Where one turn sends some rows of the set: a few examples, then the rows asked:
dibif: [ -4   2  -2  -5  -7  -2   2  -5   3  17  -9  12  -6   8   5  -3  18 -16]
roz: [  2  11 -10   2   9  -6  -6  -1   8   5  -9  10  -4   9  12  -2   7   5]
rut: [  6   9 -10   0   8  -8  -9   1   7   4  -7  10  -5  11  15  -2   4   2]
Raka: [  7   6  -5   0   3  14  -6  -9 -11   2  -2  17  -3   7   3  -2   4  -7]
gele: [  3  -1  -2   4  11  -4   4  -6   1  -3 -11  20 -11  15  21  -8   3  -9]
fotur: [ -3  -4   2  -3 -11   0  -2 -12   2  13  -5  21  -7   5   7  -3  13 -17]
vukek: [ -2   1   2   7   7   4  -4  -2  -6  18  -4  11  -5   3  24 -14   4  -9]
Tubad: [  0  -2  -4  -5  -9  -6  -2 -11   6   5  -9  16  -1   7   3  -3  18 -10]
lipar: [  1  -1 -14  -8  -4   6  -6  -7  -2  21  -3  18  -5   4   9  -1   6 -12]
Ruzu: [  2   8   6   1   8  -3  -5 -10   1  19  -8   5   4   2   8  -8   4 -10]
pom: [ 19  -4  -5   5   8   5   0 -13  -6   1  -7  16  -1   2  12  -8   4  -6]
pozas: [ 10   6 -11   0   2   7 -12 -10  -9  10  -5  13 -12   8  14   1  12 -11]
lolop: [ 4  2 -1 -2  2  0  3  1  6 21 -5 13  3 -5  7 -5  9 -8]
vagar: [-6  3  2 -4 -7 -2  2 -4  6 10 -7 16 -4  3  4 -5 21 -9]
dudi: [  3  -6  -4   5   9  -2  -3 -14  -1  10  -8  18  -3   5  22 -16  -3  -2]
ligaf: [-2  6 -4  9 -3  0 -7 -1  4  4  0 15 -5  7 10 -9  9  9]
Fam: [  0   8   6   3   9   0  -1 -10  -4  19 -10   8   3   2   9 -10   3  -8]
lin: [  8   4  -8  -2  -1   6 -16 -10  -6  12  -1  14 -12   5  15   0  11 -13]
bibos: [ -2  -7  -1   3   9  -3   4  -7   4  -4  -8  20   1  12  16 -11   0 -12]
geged: [  5  -4   0   6   8   1   6  -8  -4  -4 -10  16  -6  15  18 -12   4 -12]
val: [ 13   1 -11   9   8  -4  -1  -8   8   6  -6  19  -8  10  13  -1  -3   0]
nira: [ -1  -3   1   2  -6  -8   0  -6  11  15  -7  14  -3   4  11  -3  18 -15]
pera: [  7  -6  -7   4   3  -3   2   0   4  -5  -7  21  -7  16  18  -4   2 -12]
bili: [  0   4  -2   5  -7   0 -10  -3   4   3   1  14  -2   6   7 -10   8   7]
lodom: [ -1  -1   3   7   6   3  -7  -2  -4  14   0  11  -2   5  23 -16   0  -9]
Rin: [  7   0  -3   7  13   1   5  -8   1  -6  -9  19  -7  15  14  -4   5 -13]
medo: [  9   5  -2  -1   7  11  -8 -10  -9  -1  -1  16  -1   6   4  -3   1  -9]
vukas: [ -1  -2 -13  -5  -4   2  -6  -4   5   8  -2  16   3  -1   8  -9  16   2]
nadun: [ -8   0  -5  -3  -7   2  -3  -8   4  11  -4  16  -7   7   7  -3  22 -13]
Vovi: [  9  -5  -1  -2  12  -1   3  -6  -1  -4 -12  18  -3   8  17  -4   5 -19]

roz goes to Fam
pera goes to nira
And these:
lipar goes to val
gele goes to dibif
medo goes to bili

